In the rows, 128 means zero.
Turns, then the turns between two rows, first turn first; the first pair answered:
Y (before -> after):
[135 132 151 132 108 162  99 120 114 106 107 125 143 121  79 133 103 137
 110 128 126 147 133 141 129 141 133 154 125 125 113  99 136 123 123 104
 148 124 152 119 131 132 111 136 159 117 145 131]  ->  [129 111 119 175 100  89 134 102 140 148 129 114 157 118 133 146 128 132
 122 127 115 134 126 160 127 111 142 154 149 122 122 147 123 138 136 128
 153 122 161 111 124 128 111 101 129 145 139 152]
[117 123 126 137 110 144 100 132 149 137 131 134 142 137 119 134 128 145
 131 122 125 137 123 119 116 115 143 151 142 119 138 118 123 132 144 128
 114 118 142 116 124 113 121 113 112 164 114 128]  ->  [120 131 135 124 112 159  99 135 135 125 123 133 135 126 103 134 112 146
 114 125 122 145 117 126 118 127 134 144 135 121 131 110 126 124 131 111
 117 114 148 117 136 117 117 124 133 149 127 124]
[147 126 129 122 143 133 137 130  90 124 137 119 113 125 127 105 162 135
 134 112 143 121 109 120 134 134 118 138 109 145 117 158 134 140 139 134
 158  98 114 135 131 129 131 149 158 129 149 110]  ->  [151 120 125 136 142 119 145 126  97 126 141 115 124 121 133 108 166 137
 131 112 140 123 107 123 129 127 117 133 113 145 124 173 132 140 144 135
 158 101 115 137 128 128 126 138 154 139 143 115]
[144 123 116 131 130 127 117 117 132 133 133 139  98 112 151 136 118 112
 133 136 131 143 137 105 164 140 122 119 125 141 125 142 125 129 158 130
 141 130 131 120 128 135 121 123 136 115 147 135]  ->  [142 128 119 128 128 132 111 123 135 131 134 144 102 115 152 129 121 120
 142 133 136 135 139 104 162 137 125 124 126 143 127 138 130 135 159 135
 135 132 123 124 118 133 124 111 132 114 143 135]
F (before -> after):
[149 141 101 147 149 126 122 171 106 118 107 143 159 198 108 144 113 129
 105 156 120 126 139 117 106  96 154 145 130 122  88 102 143 111  99 106
 111 103 106 149 133 124  98 134  88 134 109 123]  ->  [149 143 104 156 148 147 107 161  98 118 108 152 153 174  91 148  92 120
  89 155 124 150 146 114 114 109 152 134 120 121  93  92 137 112 101  86
 128 100 124 133 137 134  83 135 106 130 127 115]
[122 167 121 150 123 128 106 111 172 153 140 133 122 147 139 159 133 120
 120 130 127 129 130 123 131 116 158 155 125 111 146 103  74 127 135 141
 154 101 164 116  87 101  83  95  87 173 121 131]  ->  [129 172 128 155 136 156  96  96 163 143 133 147 106 119 133 160 119 102
 117 138 133 144 126 120 150 126 149 134 121 111 157 106  74 129 138 140
 168 106 169 104  85 110  83 109 113 164 140 133]
[127 105 127 146 131 100 125 117  82 128 141 145 145 131 149 129 116 125
 116 134 117 134 143 124 103 123 130 111 121 106 109 155 121 147 118 129
 138 125 133 139 157 126 111 134 119 124 154 133]  ->  [132 104 131 147 131 106 124 114  79 127 136 149 145 128 151 128 114 125
 113 142 122 139 141 123 107 118 128 104 117 108 110 155 123 144 119 130
 144 126 142 137 151 126 113 137 121 119 156 137]
[108  99 122 129  94 105 125 142 143 139 152 106 173  89 153 155 131 136
  84  70 110 155 123 154 110 104 144 139 129 102 125 139 119 138 142 121
 127 121 172  98 138 148 124 111 118 155 150 132]  ->  [117 110 134 131 111 131 126 126 137 130 150 126 154  66 146 159 123 120
  79  82 125 171 117 147 132 124 133 119 116 113 139 135 121 138 145 122
 141 120 184  85 139 160 125 117 142 142 160 128]
W (before -> after):
[126 142 139 131 120 157  82 139 134 124 121 141 128 137  97 125 121 140
 130 118 140 144 132 121 135 147 130 143 137 134 132  88 126 123 130 116
 126 119 130 135 120 122 131 111 116 135 110 124]  ->  [138 135 144 134 137 170  91 123 131 122 122 152 125 109 102 135 119 122
 128 122 139 156 126 121 150 148 120 124 129 137 145 102 130 135 140 115
 136 120 143 121 123 132 135 121 138 124 120 127]
[118 139 118 124 123 113 135 129 135 133 130 137 125 125 152 138 143 130
 171 115 129 144 112 145 124 116 118 127 143 130 125 135 159 149 132 159
 102 120 121 135 137 130 161 125 113 139  89 149]  ->  [119 139 119 133 126 113 145 125 143 124 135 145 124 108 156 144 142 126
 173 114 131 147 106 147 130 117 110 112 141 135 127 143 163 149 134 157
 115 123 124 135 143 130 162 124 126 132  91 151]
[120 108 133 115 124 131 140 146 120 121 135 110 148 124 127 139 106 141
 116 111 111 152 127 138 112 125 116 135 154 117 109 122 124 137 122 111
 129 116 154 122 131 156 120 111 129 131 125 122]  ->  [122 103 118 133 133 126 152 130 129 130 139 119 153 116 140 144 106 126
 111 122 113 151 125 138 122 116 112 131 145 121 115 128 117 136 124 109
 143 119 161 113 128 152 108 108 136 129 138 126]
Then:
(2 to 3 turns a pair)
[134 132 143 136 141 142 116 104 120 109 114 142 125 105  97 144  94 104
  84 145 129 151 131 120 140 159 126 105 111 131 136 101 122 129 141 106
 155 125 152  96 129 137 105 143 161 119 167 127]  ->  [134 122 124 153 153  87 156  96 128 136 132 151 105 117 167 132 143  90
 131 151 131 119 120 121 149 143 118  94 129 150 152 155 131 135 144 161
 142 145 121  97 123 134 140 139 141 126 134 144]
F then Y
[101 123 156 141 133 127 153  82 126 155 142 143 146 106 151  97 125 122
 131 151 124 134 138 120 133 128 109 116  90 113 136 150 131 108 153  81
 153 136 160  79 129 150 140 134 132 112 127 148]  ->  [ 93 125 138 138 121  95 167 108 137 167 151 118 149 140 173  90 142 139
 142 143 113 121 143 120 118 117 111 136 104 105 122 162 135 106 151  93
 124 138 138 105 123 137 146 136 103 123 107 147]
F then F then F
[157 181 107 108 119 159  81 134  91 133 126 189 113 179 104 148 115 161
 114 120 194 112 144 118 119 105 166 175 114 119 118  71 108  95 119 113
 113 103 105 141  81  96  71 139 114 173 127 135]  ->  [148 154  72 156 120  87 107 102 118 167 156 185 121 161 162 160 135 145
 132 128 187 120 136 129 125  75 169 161 133 122 140 125 100 107 141 143
 124 107 125 112  79 100  67 111 101 191 123 152]
F then Y then Y
[111 109 126 103 139 115 158 161 100 108 122  96 152 139 130 117 128 149
  89 129  89 114 121 168  86 122 137 126 120 117  78 148 127  98 108  88
 107 121 111 147 168 150 114 158 142  98 127 139]  ->  [108 108 113 126 148  91 160 142 105 117 123  99 152 154 151 111 138 132
  83 148  90  98 137 164  81 113 141 124 113 120  80 156 114  99 112  95
 114 123 111 143 153 136  98 149 130 110 137 142]
W then W then W
[113 150 127 100 106 170  86 170 135 124 118 136 133 141 100 121 122 167
 135  98 148 133 123 118 135 179 148 165 149 121 134 118 117 126 126 135
 147 116 158 118 137 110 114  88 111 157 101 131]  ->  [122 157 135  93 126 187  85 148 122 108 111 161 108 118 103 120 125 145
 140 110 159 136 115 115 157 193 135 140 145 139 152 124 131 130 129 153
 157 131 155 110 140 122 128 110 137 137 103 133]
F then F
[137 136 121 130 114 102  57 152 132 152 154 100 176 148 119 123  94 103
  86 136 140  84 138 106 116 100 158 145 109 114 154 112  84  89 135 130
 160 149 158 122  96 107  96  48 109 126 123 108]  ->  [141 148 153  88 116 151  48 174 112 118 141  98 170 130  81 126  71 118
  85 112 142 105 125 108 117 126 148 150 102 115 146  87 104  91 131 110
 157 149 158 126 115 134 109  73 135 101 113  96]
Y then W
[191 143 115 118 119 161 134  92  90 117 140 118 125  73 113 128  83 148
 103 175  94 142 135 106 141 156 103 126 107 133 143 142 100 125 110 100
 158 122 151 128 121 124  72 145 171 143 159 138]  ->  [188 167 108  88 110 148 134 145  96 125 136 115 112 150 134 102 119 174
 141 166 103  89 144  95 126 153 108 160 123 139 117 136 104 111  90 141
 104 131  86 173 107  86 100 147 122 149 120 140]
F then W then W
[145 131 131 106 120 136 122 142 122 138 151 129 160 199 130 118 152 125
 126 130 144 129 140 129  66 128 100 171 138 156  87 131 123 140 129 133
 122 119 105 157 113 167 107 113  92 140 138 119]  ->  [163 129 147 108 141 176 114 105 110 119 146 163 135 148 105 125 132 102
 109 141 160 152 127 125 101 154  90 137 113 177 106 124 130 142 130 128
 153 124 128 131 115 187 106 137 137 124 162 120]
F then F then F
[148 147 157 123 166 114  67 135 105 112 112 145 104 114 113 118 106 119
 141 135 160 164 149 132 143 151 107 137 120 122 137 111 149 125 136 144
 122 148 151  69 150  93 176 113 164 112 157 116]  ->  [146 146 145 112 156  79  89 162 116 127 128 128 102 153 152 104 136 128
 161 131 158 127 154 140 120 139 111 150 139 120 125 135 153 122 136 169
  93 154 121  94 145  77 194 106 133 123 125 119]
F then F
[136 117 118 140 132 123  95  97 121 140 129 117 102 113 102 131  97 136
 128 134 145 135 141 129 127 118 154 116 147 125 132 113  87 121 144  99
 148  88 173 104 141 133 150 111 119 180 158 108]  ->  [138 136 116 123 126 119  86 127 118 135 128 120  87 156 100 113 112 145
 158 133 156 114 146 123 113 115 153 133 155 127 116  99  86 107 132 125
 124  97 137 124 126 114 163 119 103 185 139 101]
F then W then W
[174 130 164  80  99 129 123 116 141  94 128 140  88 127 122 144 126 138
 137 116 137 116 140  78 153 164 102 100 123 131 124  98 163 163 131 112
 108 145 120 130 134 143 120 161 124 147 155 154]  ->  [162 125 158  77  87 108 129 136 150 110 132 120  99 160 137 138 137 147
 143 114 128  97 149  88 130 155 116 113 134 124 113 107 154 162 125 114
  90 141 104 143 127 128 121 143  98 160 140 157]
F then F
[155 108 129 119 148 152 127  89 144 124 121 152 101  81 167 116 103 104
 135 128 137 154  87 146 163 124 105  89 142 153 153 163 168 138 161 163
 143 138 148 110 157 169 162 131 170 122 126 113]  ->  [132 106 112 120 108  92 141 136 160 150 133 108 129 150 198  99 131 147
 144 105 107 122  96 151 117  91 128 131 174 133 121 172 160 140 153 169
  99 131 113 148 158 134 160  99 106 143  93 110]
F then F
[129 121 131 121 127 149 132 120 149 135 144 157 112  78 140 135 129 116
 135 113 143 146 122 143 149 132 120 104 127 130 148 142 138 119 146 136
 145 142 142 115 144 159 134 134 156 116 123 128]  ->  [113 112 114 128  99 114 133 156 169 151 150 121 139 119 154 134 140 150
 135 103 125 131 132 148 111 106 144 144 149 108 127 145 127 117 139 122
 113 129 133 142 149 138 123 106 110 136 105 129]
F then F then F
